In the data rows, the value 128 means zero.
Here are some points, one per row:
[140 146 121 135 134 127 120 102 129 119 137 133 137 132 120 121 107 117 109 102 118 136 131 135 159 164 136 113 101 103 109 141]
[ 96  61  94 115 130 141 142 150 141 155 144 121 133 155 171 165 130  87  72  97 111 135 121 128 114 160 160 122  72  49  83 131]
[142 103  70  79 115 145 136 125 130 172 156 148 128 106 152 132 189 156 131  82  66 123 120 106 134 111 145 133 147 153 101  80]
[117 118 115 138 131 127 132 144 131 127 135 140 149 145 135 114 102 111 101 108 131 133 126 156 158 156 130  95  82 100 133 132]
[127 101 159  92 101 127 138  88 101 105 142 110 124 128 111 120 161 131  95 153  94 102 128  96 115 149 111 160 142 107 207 101]
[149 144 138 138 140 108 116 129 131 102 105 119 105 118 154 127 131 104 117 109 119 136 125 132 132 147 141 143 152 151 137 113]
[110 103 128 136 150 130 146 132 138 116 144 179 154 144 102  60  75 106 110 118 148 183 174 132  69  82 114 142 162 145 147 138]
[117  99 174 137 100 100 102 129 118  98  99 154 122 103  86 170 141 112 171 169 103 147 122 104 118 124 146  70 139 132 124 150]
[152 160 152 144 142 140 146 124 131 120 136 168 168 162 148 123 108 123 133 126 128 115 108 140 137 148 154 150 120  91  93  94]
[ 96 111 121 106 141 118 140 146 128 128 150 113 135 151 156 137 136 100 103 113 111 116 145 119 141 138 170 149 104  85  72 123]
[107 136 108 168 168 119 147 140 107 155 146 123 128 110 181 163 169 121 149 150 105 125 126 133 102 124 136 136 122 154 172 168]
[146 174 134 140 129 133 127 119 111 144 151 140 147 149 118 114 111 122 124 122 110 112 137 154 133 172 135 130  95  95 107 121]
[144 124 143 156 154 123 117  94  93  85 108  79  91 111 114  93 144 148 100 162 151 141 115 114 151 116  79 139 123  79 148  94]
[112 125 120 134 127 131 120 129 125 132 118 131 111 121 143 134 147 143 125 110 112 110 129 135 132 140 137 145 149 156 141 104]
[132 123  86 128 121  96 152 182 181  91 156  84 189 101 132 171 138 146 135 131  81 103 128  75 116 161  58 138 176 137 147 110]
[155 153 157 150 126 135 163 118 132  89  84  85 111  83 120 100 164 121 157 108 136 119 135 155 129  93 156 107 108 119 145 127]
[132 135 135 125 141 133 124 114 121 129  99 125  99 112 139 134 133 130 149 111 113 134 127 132 138 134 136 145 139 141 171 143]
[127  81 128 117 129 138 128 150 113 145 117 142 117 127 143 139 157 141 114 107 107 107 133 122 120 150 130 143 157 151  98  88]
[139 119 123 110 116 112 118 121 126 113 116 122 127 124 130 113 135 143 158 145 134 137 114 109 126 122 127 123 127 133 138 157]
[120 118 121 114 130 128 120 130 130 123 123 129 131 128 136 123 144 154 162 137 128 125 116 117 118 125 133 128 124 138 158 157]
[132 147 136 153 136 134 130 114 119 111 100 107  99 117 111 130 147 136 140 139 118 126 136 124 127 121 127 124 111 136 137 154]
[149 133 112 139  96 138 149 118  99 107 120 118 125  64 152 154 114 124 154 155 184 135 151 117 152 108 118 133 123 114 131 135]
[141 130 128 112  93  94 108  96 137 130 111 112 150  91 108 166 170 129 132 171 205 174 161 166 111 108 108 138  67 146  96 102]
[113 110 123 124 133 141 128 136 138 127 112 139 113 134 146 154 135 123 114 104 109 127 116 134 124 132 145 161 139 119 106  83]
[159 158 141 171 100 144 140 143 110 118 114 122  57 148 110 162 151 118 112 120 113 141 144 135 137 139 117 141 157 130 156 176]
[141 141 111  87 139 175 103  89 140 127 130 109 115 130 116 139 135 164 124 173 121 155 172  86 142 112 148  95 116 137 128 152]
[130 142 135 125 142 126 120 136 117 118 131 136 162 134 133 109 114 116 121 101 128 116 127 146 129 170 154 125  90  86 117 117]
[141 110 106  78  85 111 131 133 132 138 144 163 149 148 121 136 150 161 162 138 124 101  90 104 109 119 128 126 129 153 156 145]
[114 112 113 147 111 124  87 131  94 140 103  83 121 149 120 117 100 116 166 126  96 117 124 130 148 141 138 180 136 176 132 105]
[140  76 113 113 113 106 145  82 141 165 141 135 164 136 127 137 142 171 150 152 125  82 107 126 115 130 131 136 143 152 152 145]
[111 159 166 123 160 124 137 152 138 119 141 121 120 158 178 146 149 118 122 126 121 106 146 109 140 120 138 150 149 179 132 114]
[158 144 149 142 124 119 123 117 119 112 113 131 129 132 136 110 116 117 117 115 126 123 139 132 135 163 157 140 131 119 108 118]
[139 141 148 146 142 142 134 135 139 180 170 132  99  79  66  78  94 113 112 132 167 152 121  84  95 127 143 153 123 143 140 121]
[171 158 126 142 137 112 136 123 136 122 133 148 106 124 105  95 114 118 106 109 119 121 176 156 131 128 106  87 121 143 128 135]
[124 140 155 137 136 154 136 133 140 123 112 139 125 161 160 156 123 116 120 117 125 120 117 128 122 130 137 164 139 144 115  81]
[105 142 130 121 146 121 151 121 117 126 153 179 160  90  94  88  88  89 103 126 140 170 163 126  91  61 102 169 156 136 122 160]
[100 129 133 159 145 152 124 144 134 150 119 133 127 137 161 152 157 158 135 128 119 115 107 127 112 121 114 142 124 159 167 146]
[ 57 133 143 119  77 136 154 118 133 123 129 134 126 125 177  73  53 117  77 135  97 133 153 164 132 122  83  65 104 154 131 141]
[138 106 126 123 101 168 113 120 102  84 180 112 105 113 154 162  91 145 147 107 139  82 108 135 111  96 145 139 148 132 154 153]
[135 129 106 143 105 106 100 152 127  81 111  81 117 132  88 116 116 146  97 113  90 138  98 153 125 113 161 145 136 162 119 108]
[ 92 160  91  76 130 189 133 139 150 102 114  98 135 126 105 127 194 115  86 122 177 106  93 170 124 164 129 130 208 158 119 154]
[150 154 113 105  79  91 101 113 113 160 115 104 122 141 142 110 122 138 161 129 155 140 104 123  95 123  96 120 150 101 124 165]
[118  95 111 122 131 123 127 142 129 133 120 123 131 140 147 129 104  84  91  99 137 142 136 142 147 179 133  92  82 108 145 144]
[ 99 127 143 170 128 159 155 169 129 129 121 107 135 140 128 138 152 191 146 155 126 115 142 118  97 112 113 124 115 109 150 159]
[138 131 113 111 128 108 122 125 137 135 114 115 108 157 127 122 145 138 171 163 162 152 125 127 108  99  99 122 129  83 126 133]
[173 161 116 156 123 156 110 133 141 143  86 134 164 126 151 136  94 157  74 130 137 144 156  99 176 138 180 120 164 111 135 114]
[143 129 104 109 110 122 147 118 133 142 104 118 134 154 132 122 134 145 163 159 143 138 114  82 118 102 109 123 114 128 131 150]
[114 103 112 114 118 133  95 118 149 154 131 130 106 119 141 143 153 130 142  80  91 101 140 142 141 125 124 169 166  90  94  99]
[131  67 118 146 156 144 149 125 145 162 127 144 164 165 136 109  97  63  92 131 145 145 136 167 162  94  50  85 122 145 136 135]
[127 141 143 126 127 131 129 116 127 120 117 126 133 145 140 127 118 106 119 125 114 116 139 125 144 144 153 165 120 115  92 117]
[ 98 156 174 154 141 122 134 100 105 149 168  75 179 162 150 170 152 108 105 105 118 138  82 102 124  97 179  96 182 139 129  87]
[136 145 153 160 111 135 139 147 132 158 181 169 166 130 101 120 116 130 111 100 111 137 163 163 151 128  74  72 103 111 133 128]
[117 138  97 107 124 103 111 140 109 131 125 139 131 144 114 146 136 147 148 171 144 118 104 124  97 120 127 120 132 118 145 166]
[121 132 135 161 129 137 118 140 115 145 173 169 130 100  76  71 117 103 102 127 156 193 139 107  96  99 131 163 150 140 138 145]
[135 109 134 128 170 144 187 123  60 102 118  84 105 103  97 124 120 166 178 131 156 171 169 158 129 174 124 105 151 144  78 129]
[108 141 129 157 108 153 132  99 151 111 101 138 160 129 141 113 149  94 123 149  97 158 127 139 143 173 153 154 123 103  97 121]
[ 94 112 122 114 125 112 159 127 147 119 148 121 140 177 113 129  86  87 131 105 129 150 146 143 206 137 137 118  89 115 147 155]
[141 147 104  82 108 116 108 146  90 107 134 129 108 124 153 135 113 126 155 150 166 125 113  83 100  98 101 115 104 124 122 139]
[121  89 119 129 114 133 129 115 148 114 160 127 127 134 133 143 138 163 141 119 104 103 105 147 133 109 148 149 153 154 139 118]
[117 133 169 127 115 135  99 166 106 135 162 159 152 149 117  74 165  84 132 122 137 109 137 156 207 129 119 104 101 109 123 136]
[140 121 117 125 127 121 120 126 119 118 111 109 115 137 121 120 135 144 156 162 154 138 133 120 111 114 119 115 114 121 121 136]
[144 119  76 104  99 101 153 137 117 134 134 171 120 137 124 127 154 160 138 142 117  87  88 113 130 113 137 121 125 180 149 113]
[ 96  94 101 143 112 136 131 159 137 126 129 122 129 153 135 154 139 138  87 101 106 107 107 118 120 105 147 158 121 113  62  68]
[115 109 111 116 149 128 128 137 146 122 130 146 136 128 143 149 151 148 160 127 122 118  92 112 132 126 116 131 141 149 173 130]
[110 115 127 129 131 122 141 151 149 110  99 155 139 140 150 135 101 111  95 114 142  93 141 115 148 139 156 126 117  65  84 127]
[146 141 208  91 158 105 138 158 124 147  75 100 122 115 111 148 123 192  96 101 107 147 111 148 152 106 126 151 116 148 132 178]
[136 134 123 131 129 123 106 121 125 110 107 125 103 104 130 137 128 134 125 106 118 127 130 139 145 143 143 149 145 152 156 122]
[124 132 131 129 147 160 101 133 128 148 121 130 167 137  75 110  88  78 131 106 126 116 197 148  95  68 101  82 136 135 150 108]
[181 157 175 147 143 139 141 133 123 118 137 162 153 178 165 137 113 115 118 129 136 121 115 127 112 159 143 157 149 142 102  92]
[111 135 117 121 136 140 108 146 114 127  99 122 142 110 125 132 149 144 155 135 141 106 119 115 100 124 122 129  95 139 155 149]
[129 139 126 122 143 147 118 121 134 127 123 138 137 132 106 123  87  95 117  95 138 132 150 160 135 120  91  91 102 138 155 118]
[150 153 127 138 136 121 134 113 132 122 137 144 144 128 114 115 121 114 113 108 128 118 143 156 151 155 135 114  84 110 127 132]
There is one direction along which these points spread out most. Take the direction at right angles to it along which they spread out most. Then take the direction at right angles to both along which they spread out most. Go by this last direction. How far along it is each point below, from 0 to 99? The average is 50, and the first point in the table lies past the average. One standard deviation of the points above along it is 16.
[125 133 116  95  92  81  87 130 144 129 154 119  91 121 145 142 139 171 163 186 193 211 199 184 142 124 114 105 122 101 112  60] 66
[137 115 107  96 116 133 123 126 133 133 135 142 138 143 138 133 145 160 149 161 131 141  99 101 103 111 133 110 117 136 151 158] 34
[ 98 142 146 157 158 149 136 152 172 191 172 131  81  50  49  71  77 120 151 176 164 104  85  81 137 163 155 139 135 140 122 120] 49
[170 150 164 137 137 132 154 160 212 185 158  93  62  59  86  92  91  92 139 159 133 123  94 121 107 128 146 130 139 122 129 130] 57
[126 119 125 130 107 126 119 137 109 123 112 126 130 115 144 121 138 144 157 159 152 131 112 110 110 116 112 105 128 122 118 153] 52
[138 101 124 143 157  60 116  90 121 151 112 112 120 107 135 137 131 129 109 133 136  62 146 156 143 125 151 150 178 140 118 154] 57
[ 75 110 147 165 155 122  93  75 183 107 144 158 103 141 133 154 167 178 152  90 150 116 106  71  96 117  87 101 112 140 110 180] 37
[186 160 148 134 128 126 107 107 117 111 125 108 131 138 129 136 115  93 120 106 124 135 136 122 128 166 134 162 132 151 106 130] 75
[150 141 126 119 187 144 114 114 101 119 147 153 139 111 126 125  81 115 110 157  74 136  93 179 161 122  91  93 102 100  99 127] 52
[141 120 124 121 125 124 122 126 128 113 108 113 109 134 126 118 136 143 161 165 153 155 134 125 113 112 119 107 119 118 115 126] 62
[ 64 140 130 112 127  98 168 108 110 153 105 156 110 129 119 189 131 123 122  86 102 123 113 112 121 150 134 130 152 118 115  57] 44
